One turn moves every row onto another: examples first, then more rows asked:
por: [-11  12   9  14   5 -12  -2 -12   2   3   2  -3 -16  17  14   4   6  -3
 -18  -1  11   6   7 -19]
Zulo: [-11   7  12   2  -8 -19 -11 -14   0  -7  -6   6   4  -5  13   7  -2   2
  13  -4   9  17  17 -10]
nat: [ -9  18   9  19  -5 -22 -16  -6   6   2  -7   7  -7  -1  19   8   7   4
   9  -7   9   7  13 -14]
zopo: [  4   1 -12  19 -21  -3   4   4 -16  -7  -3  -8 -14   1   4   1   1  10
  -9 -10   9  17   6  -9]
pevis: [-11  10   7  17 -10 -21 -10 -12  -4   5  -8  -9   0   3  22   6  -1  -5
  17  -2  -3   3  13  -1]
Sizan: [  9  -1 -20  13 -12  -5  23  -3 -12  -1 -12  -9 -13  -4   5  -2  -2  14
  -6  -5   7  -1   8  -2]
rez: [-12  10   5   0   6 -12  12 -12   8   7  -7   4  -6   4   7 -19  -5  -9
   2   4  -1  11   6 -11]
fipo: [ -8   5   8  13 -11 -19  -4  -6   2  -4   0  10   3  -3  27  -2   4  -6
  14  -4  15  18   5  -2]
raro: [  4  -2 -13  19  -8 -26   5   4 -12   1  -2  -9 -17  -5  11 -14  -2  12
   6 -18   3 -11  15   3]
Guva: [ -6   7  -4  22   3 -15  -2   3   5   8   7 -10 -12  15  10  -9  -8  12
  -4   2  18  -8  28 -17]
doti: [  5  13  -8  26  -5 -13  -1  -2   9  10   8 -14 -17   4   9  -1  -7  17
   3  -8  17  -7  25  -4]
ralam: [ -7 -11  -1 -13  -1 -18   5  -8   3  -6  -5   1 -16  -4   3   7  -7 -12
   2  -9  21 -11   7 -19]
bib: [-20  -3   7   4   6  -8  14  -9   6   0 -10   2 -13   1  12 -14  -9  -7
  -4   6  -4  14   8  -8]
las: [-12 -13  -2  -2 -14 -17   0  -9   4  -1 -11   5 -19   1   1  -3   0 -15
   8   3   9 -17   9 -13]
puvo: [  1  12  -3  26  -9  -5  -1   8 -11  -8  -1  -5  -8  -8  -5   1   0  17
   0  -8  19  18   5 -10]
dap: [-14   1  16  13  -7 -10   1  -5   2  -6   1   4  12  -7  16  -2  -9 -11
   8  -3  16   5   4   1]
Vefi: [  4   9   9   9  -8 -11  -5   1   7  13  18 -12 -13   4   2  -9  -1   2
  -3  -3  23  -1  25  -5]
ras: [ -6  10 -10  14  -7  -9  24   5 -13  -2 -11   0 -19   7   4  -2   2  20
  -7  -2  10   4   0 -14]
Reli: [-11 -16  -8 -10  -5 -14   1  -2   0  -2  -3   6  -9 -10   8   0  -9 -17
  -1  -4  17  -9  12 -16]
Sefo: [ -8 -14   1   1  14  -6  19  -8 -14   9 -14   7  -8   0   7  -4 -11  -2
   3  -6  13   0   3   8]
sute: [  4  11   8  24  -3  -9  -8  -4   6  12   4 -16  -9  10   7 -13   0   2
   6   2  19 -10  20  -7]
leta: [  3  10 -18  19 -18   1   8   2 -12   5  -9  -7 -20  -3   1   8   1   9
  -9   5  12   6   5  -7]
balim: [  4  -1 -18  10  -8  -6  11  -9 -19  -1  -6  -6 -19  -6  12  10   6  20
  -6   2   9   2  13 -15]
Teril: [ -1  -4 -17  -2 -10 -24   9 -11  -2   6 -13  -5 -16  -2   5 -11 -14  -5
  14  -5   6   5  -3   5]
Ked: [-10  -9  -3  11  11   1  15  -3 -16  10  -2  -2 -12  -7  12 -12  -1  -2
  11 -18  27   6  13   5]
Zug: [  7   7 -12  23 -18   0   9  -3 -14   0  -8  -4 -21  -4   1  -2  11  14
  -6   4  20   3  11  -7]
Bifa: [-19   2  15  11   1 -18   1 -12   4   5   0   2 -18  10  21   4  15  -1
 -12  -2  15   0   9 -16]
zura: [ -3  -9  -6   9  22 -14  16  -7 -16   8   3  12 -18   2  14   0  -6   2
   7 -10  20  -5   2  -7]
Miriv: [  1  -6   0  -1   3 -18  -3  -7  -2 -11   0   2 -21 -11  10   6  -5 -16
   7  -1  -3 -12  10 -16]
riva: [-12  13  -3  12  -8  -8   5   1  11  15   2 -20 -18  13  -1  -4  -2  11
   7   6  11  -3  19  -3]
palo: [ -1  -7  -8  22   6  -3  10  -2 -13   8   0  -9 -11 -11   8 -14  -9   1
   5 -16  35  -5   7  -9]
fir: [-10 -13   3  11  10  -3  11  -9 -17   1  -4   7 -15  -3  14  -3 -17   9
  14  -9   9  -9  10  10]
fad: [  0  -5  -5   1  -9  -6  11 -12  -3  -9  -6  -1 -17 -24   4   7 -11 -15
   1   1  21   4   3  -9]
Nido: [ -7  -5  -8  17   6  -3  14   3 -21   6  -4  13 -14  -7  11  -6 -16   1
   1  -7  24  -1   9   9]
nidod: [-14  18   4  15  -6 -24  -5  -7  -2   2 -10  15  -4   2   8   4   1   2
  13   6   5  15  18  -5]
vovad: [ -4   6  -2  20  -1 -21  -7   0   2  -4  14   2 -29  -2  10  13  11  16
   0  -8   9   1  14   2]
musu: [ -5   4   7   8 -13 -12  -9  -1   9   8   9 -12  -2   2  -6   3   8  -2
  -2   1  28  -1  13 -11]
damib: [ -5  -9   3  -6 -10 -12   4  -2   2 -14  -8  -2 -29  -9   5  -1 -10 -18
  -2  -3  22   1   8 -11]
leri: [ -2   8  10  13  -3 -19  -8 -12   3 -14  -6   7   1  -2  13   6   1   0
  20  -2   5  14   7  -8]
Lik: [  0  -8 -16   1  -5 -22  13 -15  -9  16 -14  -9 -19  -4   2 -10 -12  -4
   6  -1   5  10  11   2]
bisa: [-14 -10   8  -3   4 -13  -7  -2  10  -4 -11   8 -17  -1   3   2  -1 -15
   1   1   8  -5   4 -17]
goti: [  0   2  -9   8  -4 -20   4   3 -14  -1  -4 -13 -24  -9  12  -5  -2  10
   7 -20  11 -18   9  10]
Vinop: [ -6   7  -8  22   7  -7  -5   0  -4  -5  11  -5 -23  -1  17  13  15  14
  -3 -10   9  -1   9   0]
zike: [ -3   3   8  23  -8  -7 -10  -8  10   1   7 -14  -9  13   5 -11  -1  12
   7  -1  22  -2  23  -9]
Tis: [-16  -2  -7  11  11   0  19   5 -15   8  -4   7  -5  -5  15  -4 -13   6
   4 -16  19  -2   6   3]

Zulo -> Zug
palo -> dap
leta -> ralam
Now find these:
nidod -> balim
nat -> Sizan
damib -> Vefi
raro -> bib
rez -> Vinop
riva -> zura

One turn moves every row onto another: examples first, then more rows asked:
rilap: [-22   5 -14  -4  -1  -3  -4 -11  -6   2   4  -6  -9   7]
tuli: [  1 -15  -9  10   0  -2  12   6 -12   1  -9  -5   8  -5]
Kadif: [ -2  14  -1   2  -6 -14  -8   1 -10 -11  14  -2  -6   4]
zilak: [  0  -9 -11   7   2   3 -13 -11  13  -1 -19   3   4   8]
nodod: [-3  5  1 13 21  5  0 -7 -5 -8 -1  3  3 12]
gurez: [ -2 -14   1   3  -5  -4  -1  12   3  -5  13  -7  -3  16]
Toge: [ 15 -10  12  13   0   7  -9  -5   2  -4   0   0  -5 -11]
losed: [ -2  -9  -3   2  -7  -3  -2  13   5 -10  11  -8  -2  17]
mis: [  2   0   7  16 -11  -3 -16   0   1  -4  -8   7  14   9]
ribi: [ 6 10 -6 -7  4  6 -7 14  9  9  0  2 13  0]
Gevi: [ 10  -4  -1   0   4  12   1   0 -24  -5   3   1   8   2]
ponu: [-15 -12   9  -9  -4  10  -3   2  -7 -10   8   8  -2   3]
Kagi: [ -2  -7  -5  15 -10  -5  -6 -14  -3 -11  13  -6  -6 -10]
nago: [  5  16  -5   2 -12  -9 -14   5   2  -5   7  -3 -12  -4]
sufir: [-8  6 -3  8 19  3  0 -8 -6 -9 -4  6  6 10]
gid: [-10  17 -13  -6   6  -1  -8 -11 -12   4   1 -10  -1   7]
saz: [ 15 -10  11  10   2   9  -9  -3   5   1   4   2  -4 -12]
zera: [ -9  -7   1   5 -21  -4  -7 -11   4  13  -2  -6  -2 -10]
Zarot: [ -2  -8  -3  -4  -2   5  -8   5  18 -12  -4  11  -6 -12]
Mana: [-11 -24  -2  -6   2  -2  -3 -10   2  15  -2   3   5   1]
pevig: [ -5  -5   5  -9  -4  22 -10   3  -8   4  -3 -12  -1   1]
ligu: [ -2  10 -11  -3  -1  -3  -1  -6  -3  16 -10  -4  -1 -17]
nunen: [ -5  -2   7 -13  12  -8  -9   3  -3  -6  -5  12  -9  -6]
pirif: [  0  14  -4   5  -1   4  -2  -9 -10   7  -4   1  -6 -20]
Mari: [ -7  -1  -7   0 -24  -6  -7   0  -3  15   6  -7   0  -2]
lozit: [ 12  -3  -6   0  -5  -6  -4   8  -7   8 -13   1  11  15]
bazol: [-12 -19  -1  -2   7   1  -3 -10   5  16  -2   7   6   3]
komo: [  0  -9 -21  -2   5   1 -18  -5   8 -12   6   1   8   4]
sile: [  7   9  -4 -11   1   8  -9  11   7  10  -1   3  12  -5]
salu: [ -3  -5  -9  17  -2  -8  -7 -23  -9  -2   3  -1  -7  -4]

sile -> Mana
zilak -> Zarot
Now find these:
pevig -> tuli
Kadif -> gid
pirif -> Mari
nodod -> ribi

